One vector is turned by the same rotation once a tick. Each row is the vector after some number of ticks, and that number follows the row.
The counts run from 0 to 160.
[-35 -36 -13   8   7  24  -1  19  10  18  -3  18   0  19  11   2  18 -16
   9 -16  39  -1 -10 -38  15  -3  -7  -1   2  24  14 -12  28  14   7  -5
 -28  -8  -4 -12  -4  -8 -10  15 -23 -12  -6]
29
[ 33  37  -2  32  11   7 -20  -4  -7  -4   6  -3  -4 -33 -17 -13   9  21
 -10 -12   3 -11 -16  24  15 -29  36 -16   0   1   0 -15 -16  15  -8  19
  -9  26   1 -22  35  -6  -9   0 -10   6  -1]
71
[ -6 -33 -22 -30   2 -32  20   7  11 -22  26  -8  -4  -6  19  18 -14  26
 -40  -2 -11 -20   8 -23 -19 -18 -11  33   4   2   8 -14  16  -9  -9 -20
  11  -8  20   9   8   6 -10  -8  16  -2  21]
2
[  6  -7   8   0  -4 -12  20  15  18  -8   1   3 -20 -10   5  11 -16   4
   9 -19 -38 -21   3  28   8 -10 -17  -5 -27   4  10  -7  25 -23  19  19
   9  34  13 -32 -17  12 -34 -17  28  -2  15]
128
[ -4 -41 -13 -14 -26 -27  14  13  13  -3  -3 -17 -26   6 -13  -2   1  21
  -6   0 -28 -34  14  18 -18  14 -18  11   3 -28  17 -16  12 -18   8  19
  15  10  21  -3 -19 -13  11 -18  20  -7  19]
121
[ 20  30 -10 -34 -12  29  -1  -8 -13   4 -13 -14 -11   9  -3  25  11  -2
  -1  18 -19   1  -3  13  11  23  -6   6 -14  15  18   6   4   2 -17  22
   7  -5   1  37  -4  19  -7 -28  19   0 -44]
97
[ -4 -12  -2 -25  11  11  10  13  11  -6  24  21 -14 -40  36  20 -23  21
 -24 -28 -15   2   3  -5   5 -13 -13 -12 -14  22  17  -7  27   0   9   8
  21  20  23 -12  10  15 -23 -12  11   3   8]
11
[ 11  -5  17   8  -4 -17  19   6  17  -9  13  18  -8   9  -1  15 -13  -1
  -5 -13 -14 -33   9  24  15 -11 -21  -5 -11 -22  -5  16  17 -14  31  26
   4  22  18 -35  -7  -9 -23 -20  30  -8  35]
131
[-16  -5   3 -10   6  14   1   7   9  -5  27  52 -12  -9  15  13  -7  14
 -28 -24  27  -7  10 -10  17 -17 -23 -13  10   7  -5  15  18   8  27  22
  -2  15  22 -22  16 -19   0  -6   7   2  27]
16
[-19 -27 -25  -8 -17  -4  17  22  15 -23  -9   8 -20  21 -22  -7   5  24
  15   8 -24 -14   3  15 -21  -4  -4  26  -7  20   0 -31  16 -33  -9 -14
  -8  24  -2  12 -33 -15   5  -7  17   8  -8]
115
[ -4 -39 -16 -20 -25 -24  26  12  19 -16   5 -22 -20  22  -2   1   8  15
   3   6 -32 -32   8  10 -22   7 -15  25  -6 -12  18 -14   6 -23   3  13
  15  14  13  14 -23  -4   1  -8  26 -10  16]
119
[ -7 -15  -1 -18   8   6  10  18   8   0  17  17 -19 -46  31  15 -27  27
 -22 -26 -10   3   6  -3   4 -11 -13  -7 -12  27  21 -15  30  -3   6   3
  19  24  22 -18   8  16 -15 -10   7  12   8]
10
[ 12 -15 -15  25   0 -25  -3   4   0  -7  -3 -33   0  -5  -4 -34  31  18
   3   4   8 -15  -7   3 -18 -17  39   3  16   1   6 -33 -24  16  -9  -9
 -17   1  -8 -24  22 -20   9  24 -19   4  12]
60
[  9  13  10 -29  12   8   3  -6   5  -3  -2   0  28 -14  46  17 -15  -6
  19  11  16   5  21  -3  33 -15 -10   0   2  35 -13   4   5   9  -3 -18
  -4 -20  -2 -38   4  23  -7  22  14  13 -17]
159
[-26 -15   4   1  -3  35  13  -2  13  13  22  35  -2   2  31   9 -15  -5
  -3 -44  21  16 -12 -32   3  -8 -16 -10  -4  18  15  20  22  -6  19  -3
  20  14 -17  -2 -11  -2  -4  13  -2  -5  16]
21
[  2  -5  22  19  -7  -9  14   3  12  -3  13  25 -10  14 -16  13 -14   1
  -2 -15  12 -27  12  19  19 -12 -26  -3   2 -20 -10  14  25 -22  26  20
   1  25  10 -46  -2 -15  -2 -17  14  -8  41]
133
[  6  30  12 -29 -26  21   3   2 -11 -10  -4  26 -22  19 -23   6  15  13
  17  28   8  -7  14  21   7  10 -19  15   8  30 -12   2   2 -11 -17  15
 -15  12  -1  14  -4 -12  31 -18  24  12 -36]
103
[ 16   5  27 -19   1  -5   6 -14   0   0  -5   0  17  18  44 -14  19 -27
  24  12  -1  -7  10   6  -3   7   4 -21  21  14  -1  16 -29  30  24   1
 -12 -23 -14 -24   4 -27 -18  21  13   6  -8]
45
[-28 -15   0  -1   2  34  13  -5  15  12  16  31   5   8  31   9 -17 -10
  -9 -43  11  19 -10 -34   0  -7 -15 -14  -4  10  18  26  22   0  25   0
  21   3 -15   6 -11  -5 -13  14  -3  -8  21]
22
[  1 -25   2   8 -11 -12   9  25   8   6  -8  -2 -36 -19 -15   0 -14  24
  13 -15 -30 -18   9  27  -1   8 -22  -7 -14   2  13 -28  32 -23   5  13
   8  35  19 -33 -16   1   0 -20  10   4   5]
125
[  8 -16  -3 -11   5  -6   4  -2   2  20 -14 -45  19   2  30  33  -9 -14
  -5   1  17  -4  19 -19  24  10 -22   9  -6  -8  14  12  28   7   4  -9
  12 -36   0 -29   0  35  -2   4  -4 -14   8]
151
[ 33  32  -4  28   9   3 -22  -5  -6  -3   3  -5  -5 -32 -18 -11   9  23
 -18  -6   0 -13 -12  28  10 -22  37 -23   3  -9   1 -13 -19  19   0  21
  -6  15   4 -26  33 -10  -5  -5  -7   6   1]
70
[  3 -13   7   6  -6  -9  17  20  16  -6  -2   0 -26 -17   2   5 -16  12
  18 -17 -36 -21   5  32   4  -4 -19  -4 -27  10  11 -18  25 -24  11  15
   9  37  13 -31 -15  13 -26 -15  21   3  10]
127
[ 40   3  -5  10   4 -15  -3 -15   1   2   3 -50   0 -30  18 -21  10  11
  -7 -12 -22  -8 -16  12 -13  -7  39 -11  -5 -11  31 -16 -30  15  -8   8
  21   3  -7  -6  25   8 -10  18  -4  -2  11]
65
[-12  -9   1 -18   9  10   5   6  10  -8  30  47  -7 -11  20  20 -10  14
 -36 -23  15  -8  11  -8  17 -17 -18 -15   8   3   2  14  20  15  31  19
   1   9  28 -18  13 -17 -11 -12  11  -2  27]
15
[ 28  -8  -4  18  -3 -18   0  -3   3   0   2 -48  -8 -28  14 -28  11  14
   9  -9  -5  -8 -12   7 -20 -11  40  -1  -2   4  29 -28 -26   5 -16  -4
  13  13 -11  -8  24   8   2  27 -14   1   7]
63
[  5  35 -29  28  -1  37  -9 -12  -4   1  -4  -5   3  10 -29  10   9   0
 -14 -11  12   7 -32  -7   7 -21  27  16 -19  12   8   2   9 -14 -25  -7
  -2   8 -34  34   5  12  -8   0 -12  -8 -17]
84
[ 13  30  -1 -31 -13  17  -5   1 -15 -11 -13  21 -13  19 -24  15  17   9
  -1  32  -1  -9  17  24  15  12 -10   4  11  11  -6   8   1   3 -10  24
 -16  -3   7  19  -1 -15  15 -30  28   7 -35]
101
[  9  27 -33   5  -5  23  -4 -15  -4  -3   2 -17   9  26 -21  23  22 -11
 -26   4   8 -13 -26 -13   7 -11  19  25 -16  -9  14   8  -4   0 -24  12
  -4 -11 -17  52  10  15 -19 -12   0 -19 -14]
87
[  6  42 -20  39   0  39 -16 -17 -10  12  -4   6  -1   5 -44   4  -1  12
 -18 -14  17  12 -28  -4  12 -17  27   4  -5  -3   6   5   9  -8 -21  -5
   1  10 -28  21   7  -1  10  -3 -17  -1 -11]
82
[  9  24 -33  -3  -6  21  -8 -14  -5   3   0 -21   5  31 -24  24  28  -9
 -30   8  16 -17 -17 -13  12  -6  14  26  -7 -13  13   9  -1   7 -21  18
  -6 -15 -10  46  13  13 -10 -14   1 -20 -13]
88
[-10 -12  -8  24   9  -3  15  -5  16   1  -2  -5  20  29  -1  34 -24 -17
 -15 -21  -2  -4   2  -7  18 -14 -14   2  -7 -23  -1  26  40 -15  29 -23
   6 -12 -13 -23 -22   3 -27  -7   3 -13  34]
141
[  8  27   4 -32 -16  18  -2   1 -15 -10  -7  28 -19  21 -22   7  17  12
   8  31   5  -8  15  23  13  12 -18  13  13  19 -12   3   1  -5 -14  20
 -20   6   5  14  -4 -12  23 -27  24  13 -37]
102
[-12 -20  -8  25   8  -7   6  15   8   8 -12 -14  12  17  -4  25  -8  -9
   4  -6  38 -13  11 -20  27 -12 -17  22  -7   4   0  -7  46 -10  -3 -25
 -23  -9  -8 -40  -3  22  -2  10 -18  -9  15]
146
[-17  -7   8  -4   5  20   2   6   9   2  29  55 -11  -9  13  10 -11  16
 -18 -28  36  -3   8 -14  11 -16 -20 -15  11  11  -3  12  21   5  19  16
   1  22  13 -24  12 -19   9  -1   0   3  25]
17
[ -1 -32  -3   4 -16 -17   4  20  11   6 -10  -3 -35 -14 -19  -1 -10  28
   9  -7 -24 -22  15  29  -6  13 -19  -4  -9  -9  16 -29  31 -22   9  15
   8  32  21 -30 -14  -7  12 -23   7   3  10]
124
[ 11 -16 -19  15   3 -30  -4  -2   0 -15  -4 -31  14   9  -2 -31  28  13
  -6   8  -7 -17  -7   6 -19 -17  43  -3  23 -12   5 -20 -28  22   5 -16
 -15 -17 -12 -18  11 -37  -4  21  -9   2  14]
58
[  8  -7  13   0  -2 -13  20  11  18 -11   8   5 -15  -2   9  17 -16   2
   5 -15 -31 -27   5  30   6 -10 -19  -6 -19  -5   2  -1  21 -22  24  22
  11  29  14 -28 -10   6 -35 -17  33  -4  23]
129
[  9  -4  10  13  -1  -4   4 -13  -1   1 -13 -11  10   6  19 -40   2  -1
  31  -6 -11  17  -8   3 -25  -1  30 -11  16  23   2  -9 -17   4   4 -45
   4  -7 -42 -18  -8 -28   4  33  -7  19 -10]
52
[ 37  25  -8  25   8  -6 -22  -6  -9  -2   2 -17  -1 -31 -17 -12  10  25
 -25  -6 -10 -10 -10  30   5 -17  36 -23   6 -17  10 -10 -19  27   2  23
  -1  12   9 -20  32 -11  -9  -7  -5   6   7]
69
[ 10  -8  -4   8   7 -11   5 -13  10  -8 -14 -27  18   8  26 -33   6  -2
  17  -6 -23   8 -12   2 -24  -8  40  -7   9  11   8  -8 -23  11   7 -39
   6 -12 -35  -7  -9 -27 -19  27   1   9  -2]
54
[-25  -7  12   1   0  30   9   3  14   6  25  52 -13  -6  17   5 -15   4
  -5 -36  35  10   0 -27  10 -15 -19  -6   3  21   8  13  27  -6  16   5
   9  26  -4 -15   4 -10   8  12  -6   3  19]
19
[ 15  42 -13  33  -3  29 -11 -27 -12   7   1   8   1  10 -39   6  -2   9
 -32 -18  19   7 -22   2   5 -13  23  -1  11 -23  -1  20  -1  -1  -7   6
  10   8 -27  17  13 -13  17  -8 -12  -3   6]
80
